(in the rows, 128 means zero)
A single turn carries every row of the set below to another of its rows. Some are shown first; where does it send the rows asked next?
Dufan: [138 123 162 104 146 129 112 134 138 163 115 126 140 142 102 119  93 153
 123 111 137 123 122 128 105 130 122 128 141 128 129 144 112 107 116 128
 129 135 111 153 128 112  87 135 104 145 123 141 128 107 145 134 123 113
 140 121]
gibak: [135 106 155 105 133 127 112 137 111 150 123 133 134 138 120 118  92 145
 120 105 136 127 122 136 107 126 134 126 150 120 132 132 114 108 128 133
 144 136 137 140 128 101  89 139 108 123 116 133 127 115 140 143 115 119
 146 131]
zumo: [125 116 176  94 144 130 136 128 127 148  96 138 136 137 113 111  96 143
 144 119 136 127 133 133 123 124 131 139 143 130 136 128 122 108 120 139
 121 138 137 152 127 108 104 137 103 138 126 133 128 119 151 122 121 109
 150 137]
vad: [124 137 163 107 132 123 112 146 148 122 128 119 136 122 108  95  95 125
 135 120 134 113 130 114 116 128 103 139 168 155 139 115 129 107 124 119
 133 149 129 159 111  98 177 128 113 133 119 156 126 117 140 109 109 155
 151 133]
Ranod: [111 113 133 134 116 134 136 116 145 152 132 130 142 118  95 102  80 121
 144 122 153 128 124 133 110 106 139 131 159 151 125 143 109 107 119 154
 155 133 151 141 104 115 153 149 118 139 119 147 105 123 146 121 107 118
 129 112]
Kalu: [129 125 166 127 128 127 101 143 143 136 138 123 139 108  94 113  88 149
 127 100 140 107 120 113  92 112 117 129 172 148 106 137 110 105 143 118
 141 148 126 138 111 119 165 158 122 136 107 161 117 121 140 115 108 143
 131 132]
bag: [123 146 135  95 136 139 135 121 131 160 123 129 128 137  69 122 121 153
 153 117 131 122 133 117 103 124 119 134 157 125 128 122 113 108 115 146
 143 137 154 154 123 106 154 143 103 154 109 146 104 119 144 122 107 138
 121 140]
Rumu: [ 88  94 173 112 146 130 105 101 138 153 109 126 144 135 139 116 105 127
 120 102 140 120 116 139  79 135 121 126 159 104 114 133 130 123 119 139
 128 115 129 156 122 117 146 139 126 152 111 144 122 102 152 136 121 129
 158 114]
vam: [126 116 159  89 145 120 124 130 113 138 102 142 135 138 137 119  95 136
 129 111 121 120 127 124 113 127 128 133 155 123 149 128 130 112 130 133
 129 139 142 144 125 102 113 141  98 122 120 140 135 122 148 139 118 117
 161 153]
vig: [ 87  87 165 114 140 129 111 107 145 155 105 128 141 140 130 120 101 115
 121 109 142 123 122 139  77 136 113 127 165 102 127 132 130 125 117 136
 142 118 127 155 117 109 146 137 128 149 115 141 124 101 149 133 115 134
 159 113]
selo: [119 145 115 124 139 113 113 110 141 141 122 126 141 121 119 109  97 115
 113 120 141 124 122 134 111 125 115 110 149 163 120 156 129 105 119 154
 134 119 114 159 105 107 173 128 104 152 113 154 122 116 148 141 123 136
 149 127]
Beka: [132 114 145 111 128 128 116 104 125 130 138 116 140 125  96  88  66 151
 129 112 136 131 118 134 101 126 157 154 158 114 134 145 121 125 124 134
 129 138 155 153  68 112 136 132 123 139 123 145 121 108 151 124 119 148
 155 123]
Tesu: [ 98 130 148 136 124 134 126 114 135 148 141 140 132  97 118 112  80 135
 128 112 141 110 115 114 103  99 133 117 168 137 124 153 118 107 135 144
 154 129 148 141 104 107 171 153 115 128 111 156 113 126 130 126 116 112
 153 134]
Tifat: [ 90 100 168 108 139 129 106  96 143 153 111 124 144 139 138 105 105 129
 123 100 137 126 119 137  80 137 132 131 160  95 117 126 119 121 119 139
 125 121 132 159 128 119 144 131 118 150 113 145 121 100 157 132 126 128
 155 107]
Nifo: [ 87  90 161 110 144 128 109 103 143 155 106 122 146 148 135 112 103 117
 127 114 143 120 120 140  80 138 123 122 173  99 131 133 129 118 113 137
 141 130 125 158 118 110 141 136 123 147 109 145 120 105 158 139 117 133
 145 106]
nat: [113 140 124 115 127 121 128  97 151 144 125 126 145 130 107  95  88 121
 142 121 145 125 123 128 114 116 141 114 159 142 122 152 108  98 116 162
 144 143 122 152 114 111 164 132  97 150 115 149 102 116 167 122 127 134
 119 101]
nozi: [136 124 154 113 121 115 102 144 126 114 139 122 140 116 116  82  97 128
 125 107 133 121 128 126 112 124 133 143 169 145 123 103 109 106 140 131
 135 144 152 148 117 101 169 132 110 124 121 149 124 115 142 112 107 154
 148 125]
Nite: [133 112 147 120 142 128 123 101 133 140 114 121 143 129  87  96  72 142
 137 111 132 141 130 148  97 126 157 142 156 132 119 152 130 128 108 131
 132 142 134 146  68 120 144 130 132 152 113 145 125 120 160 130 126 148
 138 130]
Zige: [134 123 141 100 137 124 109  92 118 124 132 117 143 128 101  96  75 149
 124 113 142 128 117 141 107 131 145 137 149 124 120 163 128 118 120 137
 120 129 131 158  68 126 138 135 121 152 112 150 125 105 161 134 131 156
 147 120]
Divu: [124 154 118  93 145 134 114 132 115 158 129 125 128 127  88 109 124 148
 134 123 137 111 136 122  99 133 113 131 167 124 140 103 124 106 117 144
 131 135 162 167 113  93 151 128 104 137 116 151 124 124 137 131 110 131
 140 141]
larar: [119 130 149 103 140 128 108 100 125 124 136 122 133 125 102 108  75 146
 120 121 139 117 112 127 104 135 123 127 159 119 136 171 146 117 118 128
 132 132 119 157  66 112 150 131 119 148 108 159 127 112 154 131 128 157
 159 136]
notus: [121 121 175 102 145 138 128 128 140 164 118 131 127 131 116 128  86 151
 136 109 126 121 124 119 102 130 123 132 150 131 138 134 118 113 116 108
 128 144 132 138 123 115 100 138 103 132 115 146 130 120 136 136 126 103
 150 136]
lubi: [112 138 133 141 123 128 120 125 140 151 150 128 132 107 118  83  80 127
 124 115 137 129 125 127 102 119 148 130 158 140 131 116 108 112 121 150
 148 132 154 151 108  96 161 123 113 128 125 146 121 118 128 122 116 114
 160 118]
sos: [120 147 133  94 132 136 121 119 114 156 139 136 125 127  79 129 123 165
 139 106 131 113 124 114  97 123 117 122 160 117 119 129 111 106 126 144
 144 133 153 142 129 102 160 145 106 147 101 155 105 120 141 131 112 136
 128 153]
mima: [136 120 151  99 142 119 108 129 130 152 113 132 134 137 122 137  87 152
 112 100 125 119 118 113  96 130 119 120 152 115 133 147 117 106 128 120
 139 148 117 132 129 110 102 141  97 133 114 147 128 113 149 147 122 122
 143 135]
tavi: [100 145 125 127 133 118 118 123 143 143 143 131 126 115 125 106  82 116
 115 118 133 122 120 118 101 127 115 113 165 144 144 138 132 109 115 140
 154 136 130 144 106  85 175 121 105 126 117 156 122 123 134 134 116 126
 162 129]
Sarod: [122 149 128  90 133 131 128 113 117 150 128 135 129 136  84 119 126 154
 147 110 129 118 128 115 103 125 124 127 162 117 123 123 112 104 124 153
 144 140 154 150 132 104 159 140  96 155 105 147 103 123 150 127 114 143
 122 146]
Zoko: [121 144 138 103 136 143 130 123 126 164 135 135 125 129  69 127 121 162
 146 111 136 114 126 112  99 121 114 129 159 126 121 127 114 109 116 140
 147 134 153 147 121 108 152 147 111 152 106 151 105 119 133 127 107 132
 126 145]
Mapez: [ 91  93 176 117 143 129 105 103 141 156 112 121 142 130 141 108 105 132
 123 104 140 119 116 134  77 128 133 130 170  95 119 130 119 124 123 142
 130 120 130 163 124 118 144 142 126 147 113 145 122 106 153 134 122 123
 155 114]
kibi: [123 130 160 117 138 124 105 111 120 128 128 132 127 116 104 105  78 152
 120  95 126 126 118 125  94 128 147 120 167 105 132 158 137 124 122 131
 142 147 125 142  76  98 162 123 131 142 110 152 123 124 161 129 131 145
 161 155]
Rinov: [117 123 160 110 129 129 117 110 129 127 141 123 131 121 103  97  63 144
 129 121 135 118 118 122 100 128 135 142 168 109 153 151 137 121 117 127
 142 140 140 151  63 101 147 134 126 129 122 155 128 113 148 125 113 147
 167 139]
Liv: [126 119 169 116 135 133 125 133 152 137 123 119 146 119  92 102  92 133
 153 116 139 117 135 122 107 116 122 139 175 171 113 121 117 109 123 113
 135 151 136 143 104 127 165 147 119 137 111 156 115 128 147 112 110 141
 121 120]
nefa: [139 113 153  87 140 114 114 127 119 139  96 141 143 141 119 119  97 136
 128 106 136 126 123 131 113 128 129 126 143 117 134 144 121 100 135 152
 133 139 120 143 136 101 104 144  98 141 121 132 123 117 160 131 119 128
 146 135]
tal: [128 129 164  98 133 121 116 126 132 114 118 126 141 127 107  87 105 129
 153 117 143 119 132 127 122 118 132 123 172 153 112 127 120 102 133 134
 129 158 129 149 118 111 173 133 110 138 111 151 114 128 168 109 120 155
 117 119]
ber: [103 154 138 116 128 119 118  99 144 137 137 135 133 112 128 106  87 135
 129 110 135 111 112 108 108 115 132 102 165 132 120 158 121  96 132 150
 140 141 122 148 116 108 179 136  97 144 104 161 106 120 158 130 133 121
 143 129]
lofuv: [133 154 113 101 147 130 104 127 118 165 128 123 133 124  75 115 125 154
 127 119 141 112 128 126  92 132 114 129 155 135 123 115 115 105 123 146
 128 128 150 173 117 107 143 138 104 150 116 152 122 115 138 133 110 137
 134 136]
Rafid: [131 151 116 101 141 133 108 130 112 159 134 125 132 125  81 108 124 154
 128 117 138 113 128 128  99 127 120 132 157 122 125 108 110 105 123 151
 132 127 162 169 118 100 143 133 108 142 117 146 121 123 140 131 109 133
 137 137]
mipa: [131 134 171  92 157 117 125 125 145 150  99 130 140 142 122 124  97 143
 137 117 125 118 128 117 109 133 119 132 151 133 144 143 123 104 115 130
 115 139 117 160 124 112 107 135  91 145 120 145 131 117 148 134 127 115
 156 139]
dusen: [131 137 163 106 125 118  93 138 124 117 131 129 139 114 109  98 103 142
 127  99 145 109 119 118 110 113 128 111 173 134 105 138 115  98 148 138
 142 154 120 142 125 103 173 141 116 134 105 154 114 123 161 118 118 151
 128 131]
pako: [122 159 115  97 151 132 111 126 123 164 127 126 129 127  83 120 125 151
 135 124 135 110 131 122  95 136 103 125 160 135 130 112 122 105 112 137
 130 130 148 171 110 101 150 134 104 147 114 153 124 123 133 134 111 136
 139 144]
noku: [143 125 149 115 128 119  88 137 126 127 145 113 146 116 101  91 101 142
 116 103 140 121 123 137 109 124 127 129 154 163  95 122 108 104 139 126
 128 129 133 150 118 124 153 134 118 139 113 154 118 108 140 125 114 156
 129 112]
sema: [131 138 161 114 137 124  99 138 148 133 135 112 141 121  96 103 100 134
 125 118 140 115 123 126 111 135  97 123 155 174 112 138 126 106 119 115
 126 133 110 159 109 117 165 132 116 146 110 163 125 107 137 122 117 156
 140 119]
Kedav: [ 88  91 163 112 137 129 109 104 150 154 113 119 144 142 134 109 102 120
 122 106 138 129 123 135  77 137 128 134 166  96 129 123 122 123 114 139
 140 129 131 154 123 108 142 130 121 147 116 141 120 101 156 131 116 133
 154 105]
Vom: [130 110 161 129 136 128 119 114 130 143 128 129 135 114  87 106  70 154
 123  99 133 133 124 131  87 121 155 142 165 118 127 150 131 131 119 131
 141 138 142 140  66 110 153 134 139 141 116 147 128 123 151 127 120 140
 156 147]
kalof: [ 92  87 168 113 143 127 111 105 140 157 100 126 149 136 134 114 106 122
 125 110 143 120 119 142  82 130 125 131 169 107 121 137 126 123 120 141
 136 117 128 159 113 121 143 148 129 148 112 143 123 106 153 135 114 131
 151 113]
bele: [128 131 151 105 147 124 114  94 125 128 116 123 134 132  99  97  81 140
 131 109 132 138 125 137 105 132 148 119 159 121 125 160 139 122 112 134
 129 149 121 149  76 105 158 118 120 149 109 149 123 120 176 127 137 155
 142 138]
nivi: [125 137 125 140 131 118 114 111 144 150 128 123 146 110 109  86  93 129
 118 113 144 131 122 143 114 116 145 130 137 159 106 138 108 111 122 163
 128 113 138 163 111 114 159 129 112 150 122 145 118 110 139 124 122 120
 144 112]
sofam: [ 86  99 169 109 144 131 106 105 145 152 115 120 142 140 139 105 102 127
 126 106 139 120 117 133  81 136 131 124 175  90 127 129 121 120 118 137
 138 130 126 160 122 108 143 131 121 142 113 149 122 105 160 132 123 127
 151 108]

Rumu -> Mapez
bag -> pako
And these:
bele -> Rinov
noku -> dusen
ber -> lubi
mipa -> notus

